In the data rows, the value 128 means zero.
Here are some points:
[ 83 123 147 146 149 138 114 131]
[135 148 102  96 127  87 145  95]
[149 122 168 103 179 155  72 185]
[ 94 136 126  72 154 103 116 161]
[103 124 156 191 148 168  88 118]
[166 129 115 123 115 149 114 112]
[176  91 145  99 152 104 115 155]
[121 133 118 107 123  94 169 130]
[120 126 143 115 151 113 107 134]
[131 151 133 180 121 129 147 126]
[102  96 154 133 155  98  99 116]
[149 115 180  90 181 135  73 185]
[108 131 145  94 150  99 118 156]
[125 129 155 137 131 158 152 134]
[106 121 145 160 151 171  93 131]
[127 131 114 107 120 100 164 136]
[151 119 166 138 149 105  94 170]
[115 128 172 170 154 115  99 107]
[131 155 114 166 117 137 149 132]
[127 110 137  79 131  97 126 156]
[142  90 167 132 136 135 115 111]
[106 131 114 107 123  99 125 143]
[125 148 129 152 118 104 154 127]
[106 154  91 166 111 169 146 103]
[140 135 119 173 132 130 144 116]
[109 137 117 152 124 138 113 128]
[136 107 121  74  95  85 119 151]
[ 75 109 133 151 141  94 111  89]
[123 128 124 118 126 117 129 142]
[107 132  91 143 120 103 139  96]
[146  98 146  85 148 137  92 142]
[158 137  96 119 106 142 126  92]
[ 85 172  80 116 101 126 179 128]
[105 114 148 144 155 171 101 151]
[157 132 136 118 124 152 111 132]
[163 137 116 158 112 155 118  82]
[103 146 122 131 136 118 151 156]
[125 115 130 103 141  83 129 132]
[127  99 139 119 117 133 142 102]
[125 108 126  82  97  72 140 156]
[116 152  82 144 108 169 147 124]
[ 92 158 104  88 107  92 176 134]
[114 117 142 154 137 144 102  98]
[150 101 148 124 127 165 120 118]
[ 81 122 114 114 115 106 152 127]
[144 104 163 117 153 142  82 119]
[162 126 129 110 127 132 113 116]
[ 99 168  97 188 103 125 162 100]
[179 120 153 125 122 148 104 129]
[133 133 130 126 157 182  94 107]
[113 128 137 151 129 111 113 116]
[ 93 140  89  96 131 127 128  89]
[137 147 172 228 128 130 126 100]
[115 133  99 109 126 140 156 148]
[199 107 173 115 139 148 100 152]
[109 146 100 149 115 152 140 113]
[136 153 102  99 127  82 157  77]
[156 121 153 129 149 120  97 184]
[170 121 146  95 126 129 137 154]
[130 135 144 127 140 124 141 163]
[128 129 152 152 152 138  85 116]
[ 90 148 120 131 133 104 167 154]
[171 115 173 134 150 125 134 154]
[104 138 138 157 125 115 125 119]
[172 128 122  91 165 144 142 128]
[140 138 174 216 134 136 114 101]
[ 84 142 105 124  64 133 137 165]
[103 127 160 122 126 113 170 122]
[141 151 138 190 124 143 135 125]
[112 129 151 129 149 104 117 130]
[ 86 118 101 130 128 112 121 107]
[131 108 166 160 148 157  75 103]
[120 141 101 123 140 180  98 103]
[136 140  90  75 148 117 174 117]
[138 142 111 102 136 109 142 103]
[137 133 119  90 102 108 142 112]
[ 94 148 119 157 123 112 148 122]
[ 89 145  83  84 133 139 124  86]
[160  99 149  93 111 104 111 173]
[147 114 127 174 137 132 111 102]
[132 115 161 126 149 118 100 123]
[128 150 120 179 120 134 139 116]
[119 118 141 136 139 136 105 115]
[113 125 127 110 131 106 133 159]
[202 120 146 101 127 177  97 154]
[128 148 126 138 124 141 136 133]
[ 95 118 113 101 121 118 149 147]
[158 130 122 128 115 124 138  99]
[124  92 167 132 120 109 133  83]
[150 120 106  95 114 122 134 152]
[140 102 184 138 160 158  86 151]
[118 143 101 115 136 163 107  97]
[134 125 124 115 133 139 103 156]
[ 96 131  97 140 118  81 148  88]
[112 104 131 125 107 123 136  74]
[156  97 150 126 148  91 129 137]
[137 142 131 136 120 113 151 139]
[101 145 100 124 139 166 108  80]
[105 118 141 135 153 165 105 140]
[ 80 148  91 153 112 130 163 100]
[145 102 129  91 127 137 133 114]
[133 124 159 131 137 152 141 146]
[129 119 108 132 130 114 133 124]
[133 128  71  86  97 115 147 144]
[130  97 189 144 169 163  80 158]
[107 149  97 148 115 123 174 115]
[128 134 110  93 133 118 156 157]
[141 109 134 121 121 156 126 116]
[109 134 118 125  81 145 116 165]
[119 124 132 140 135 133 112  94]
[ 98 135 121 101 131  97 152 153]
[ 78 158  79 148 103 132 181 102]
[110 131 105 166 124 109 131  87]
[171 116 144 175 148 130 130 130]
[ 93 128 157 154 119 118 165  93]
[101 149 124 151 124 120 144 124]
[135 150 141 200 124 141 136 113]
[139 107 131  94 135 131 100 131]
[185 120 165 133 133 154  98 145]
[116 131  92 147 123 118 129  99]
[110 110 126 139 141 136  89 114]
[115 139  85 161 120 104 171 103]
40 more points follow, each with its number after it:
[117 128 145  94 159 120 106 169] 0
[126 116 145 154 136 151  91 106] 1
[157 117 142 137 125 163  77 146] 2
[143 103 142 104 138 155 105 165] 3
[141 126 164 163 145 111  97 155] 4
[109 129 143 152 128 112 108 117] 5
[ 93 123 103 104  79  66 143 113] 6
[ 76 155 124 162 128 103 166 129] 7
[147 147 153 200 127 142 122 116] 8
[203 113 174 113 134 160  99 153] 9
[145 119 119 127 109 110 123 124] 10
[182 101 159 145 150 137 104 140] 11
[105 162  91  96 109 128 165 143] 12
[109 134 138 138 130  92 137 145] 13
[121 125 134 105  82 142 117 196] 14
[134 146  90 116 102 139 161 170] 15
[159  94 154  78 112  88 114 175] 16
[128 158 120 162 125 102 146  61] 17
[124 129 149 132 146 113 114 131] 18
[133 111 130 119 126 151 114 155] 19
[154 147  78 103 149 170 148 114] 20
[160 129 130 135 119 128 129  99] 21
[153 105 136 102 105 112 107 159] 22
[137 135 149 171 138 122 107 147] 23
[151 108 122  90 101 115 111 163] 24
[126 107 137 119 111 124 134  90] 25
[126 129 118 115 126  99 159 128] 26
[144 131 113 183 136 131 154 121] 27
[154 117 139 136 145 112 121 121] 28
[179  92 155 125 154 116 104 143] 29
[147  93 178 128 139 133 104 111] 30
[138  92 141  93 119 127 129 108] 31
[110 140 109 147 108 120 149 130] 32
[ 97 161  93 113 110 118 164 139] 33
[139 124 152 126 137  98 160 140] 34
[131 118 127 145 137 103 130 115] 35
[142 109 148 122 113 107 114 151] 36
[106 113 142 131 153 170 100 153] 37
[156  93 144  83 125 128 132 128] 38
[145 101 143 105 117 108 107 155] 39
Which of these numbered points is nearest to each point below, looking only along the 3 directions in which the first points spread most? Its number follows each.
[168  93 162 126 157 123 103 150] > 29
[115 131 165 160 132 152 160 125] > 5
[157 118 111 115 112 126 122 144] > 31
[107 137 113 121  72 155 118 178] > 10
[162 126 119 125 118 145 106  93] > 21
[130 121 122 150 137 110 134 119] > 35
[128 120 161  66 172 110  97 185] > 16
[104 166 110 168 109 147 144 100] > 17
[119 116 133  74 133  83 130 167] > 16
[125 111 130  95 124 108 108 144] > 14
[ 76 125 101 106 111 106 153 124] > 6
[141 124 115 128 116 125 118 128] > 10
[ 95 107 131 150 146 122  91  98] > 5
[ 73 115 118 155 136 110 104  82] > 5
[149 101 141  83 105  89 118 164] > 16
[193 123 142 109 124 174 104 148] > 9
[150 104 155 168 147 106 125 118] > 23
[146  85 153  80 126 120 136 128] > 22
[ 84 148 139 162 128 103 156 115] > 7
[122 147 112 152 101 124 155 138] > 32
[152 111 134 170 140 131 111 109] > 1
[128 139  98 107 117 148 156 144] > 15
[158 141 131 112 135 102 142  98] > 10
[144 129 160 173 139 127 129 125] > 23
[151 123 155 138 140 126 141 141] > 28
[ 86 104 134 129 147  95 113 111] > 13
[141 127 121 185 137 125 151 117] > 27
[106 134 123 141 125 122 119 131] > 35
[144 149 100  99 123 102 145  97] > 15
[106 151  71  95 119 122 171 106] > 12
[118 105 166 137 163 167  97 163] > 30
[148 111 162 105 147  95 104 177] > 0
[144 110 117 100 131  95 141 145] > 14
[ 91 161  93  84 105  98 177 136] > 6
[110 133  99 162 122 112 132  89] > 17
[145  92 176 145 137 150 108 110] > 30
[132 116 125  93 116 116 106 147] > 14
[124 114 149 156 139 151  84  92] > 1
[128 131 141 146 132 113 151 131] > 35
[176 132 139 132 121 165 112 135] > 2
[126 136  89  72 146 175 105 120] > 20
[ 82 116 162 167 148 140 103 112] > 23
[134 115 118  91 101 103 126 147] > 14
[138 119 151 105 145  82 122 187] > 0
[150 123 148 122 140 115 154 152] > 36
[ 99 137 118 110 143 137 114  82] > 25
[146 116 174 129 166 128  91 149] > 30
[113 140 117 136 127 119 159 115] > 32
[184  87 165 120 158 109 106 152] > 29
[110 131 170 130 166 118  89 141] > 4
[102 159 118 128 112 118 158 123] > 32
[ 79 140 135 102 150  92 114 131] > 13
[129 139 127 101 156 142  96 148] > 19
[142 118 127 101 117 121 108 137] > 31
[ 96 161  98 120 111 117 165 137] > 33
[102 138 137 135 140  92 129 100] > 13
[113 125 115 152 128  95 139 100] > 32
[147 120 156 150 157 145  86 131] > 30
[107 162  94 106 108 132 154 132] > 12
[139 117 135 157 139 114 116 110] > 5
[109 157  60  99 132 125 178  83] > 12
Now 40 new points, numbered from 0 again:
[129 136 105 107 124 118 168 144] 0
[148  84 165 100 127 122 122 111] 1
[101 166 103 155 105 140 156 116] 2
[112 126 155  81 164 103  96 159] 3
[169 131 142 146 123 156 134 183] 4
[105 108 139 156 150 143  84 109] 5
[196 102 174  94 135 146 107 156] 6
[133 123 152 171 121 143  91 118] 7
[166 135 100  87 157 154 139 121] 8
[134 130 128 131  84 184 102 197] 9
[137 136 144 175 132 142 139 115] 10
[142 109 155 154 147 169  77 111] 11
[130 120 149 128 137 120 104 147] 12
[168 128 149 116 123 128 120 116] 13
[126 120 103 120 131 108 136 123] 14
[164 118 127 109 117 128 123 103] 15
[111 137  83 140  91 109 144 100] 16
[ 98 154 100  79 117 106 160 147] 17
[ 97 138 129 143 139 113 111 103] 18
[116 134 120 148 126 142 107 132] 19
[153 121 185 183 154 120  90 160] 20
[148 145 123 174 121 165 135 136] 21
[108 139 114  78 155 137 102 168] 22
[119 156 120 142 113 139 143 127] 23
[133 157 103 161 116 148 149 139] 24
[164 122 172 165 148 138 135 143] 25
[157 121 122  98 119 119 123 108] 26
[128 127 116 120 120 140 103 138] 27
[100 160 119 133 111 118 154 115] 28
[103 135 125 104 150 134 117 108] 29
[116 149  91 111 141 112 175  83] 30
[150  95 172 156 134 158 101  98] 31
[121 139 139 175 126 118 155 105] 32
[119 114 119  95  92  80 134 141] 33
[126 114 136 116 104  92 120 136] 34
[163 108 127 154 142 141 106 123] 35
[103 111 133  97  89  44 145 125] 36
[148 115 110 123 133 129 121 127] 37
[147 162 107 161 128 133 122  49] 38
[126 123 168 168 144 111  92 134] 39
Which of these numbered points is nearest to each point below, looking only along the 3 directions in which the first points spread most? Its number follows each.
[197 116 145  77 127 156 113 167] > 6
[101 137 118 136 119  99 173 118] > 28
[ 86 116 120 135 142 110 117 112] > 18
[145 129 142 134 162 191  80 106] > 11
[153 120 111 125 110 129 122 137] > 37
[140  93 171 150 124 138 113  82] > 7
[ 84 115 155 152 147 139 106 121] > 39
[191 117 140 109 126 136 109 116] > 9
[114 141 134 152 124 109 146 126] > 18
[124 131 148 147 147 141 106 123] > 5
[136 135  99  69 151 104 176 118] > 17
[123 115 153 168 141 155  90  95] > 7
[153 116 120 136 141 133 112 131] > 13
[122 115  99  68  89  85 140 157] > 17
[145 129 162 176 138 129 136 116] > 5
[124 134 132  88 164 148  89 174] > 1
[149 131 130 101 119 120 138 117] > 26
[105 153  92 163 110 164 145 100] > 38
[164 107 181 110 157  89  94 189] > 3
[123 128 145 157 126 139  93 122] > 5
[154 119 178 160 153 114  93 169] > 20
[110 129 123  88 125  93 139 154] > 33
[130  97 168 149 125 131 121  92] > 5
[112 124 135 113 132 100 131 154] > 34
[ 87 174  95 156 103 140 162 106] > 2
[115 159 115 138 114 134 148 126] > 23
[138  84 155  75 125 103 146 126] > 22
[155  87 165 106 125 125 114 122] > 1
[157 122 129 105 161 196  81 135] > 9
[122 132 143 143 130 160 144 135] > 19
[148 125 124  98 113 115 132 120] > 26
[133 137 108  93 145 108 170 113] > 0
[ 93 137 132 138 138 101 113  99] > 18
[111 139 139 128 143 112 153 168] > 34
[113 151  72 114 106 157 160 129] > 30
[ 91 159 121 189 129 141 139 118] > 32
[109 164 106 146 118  91 162  59] > 2
[127 133 105  94 141 167 102 120] > 15
[155 102 137 121 145 116 118 137] > 1
[107 153 134 190 106 118 153 118] > 32
[158 134 136 151 117 148 134 166] > 13
[120 105 134  83 131 117 129 159] > 22
[107 156 143 207 115 104 158  96] > 32
[142 105 128 123 140  92 141 133] > 34
[139 115 123 105 118 140 108 144] > 13
[ 97 150  99 123 131 154 120  86] > 24
[160  90 196 134 161 140  69 125] > 20
[124 135  83  56 146 169 117 135] > 8
[168 129 112 182 140 163 128 128] > 21
[146 130 148 159 143 130  93 161] > 25
[131 133 100  95 121 122 158 152] > 0
[120 153 123 177 117 131 153 120] > 32
[103 128 125 110 126 134 159 132] > 14
[141 149 102 101 129  99 158 100] > 0
[ 84 145 129 124 131  82 164 141] > 36
[130 160  99 128 124  97 154  62] > 16
[187 124 141 118 122 165 105 132] > 9
[154 129 138 110 111 125 129 118] > 37
[141 129 146 165 153 153  96 127] > 7
[155 117 109 125 138 138 108 133] > 13
[ 90 126  97  96 103 124 140 142] > 0
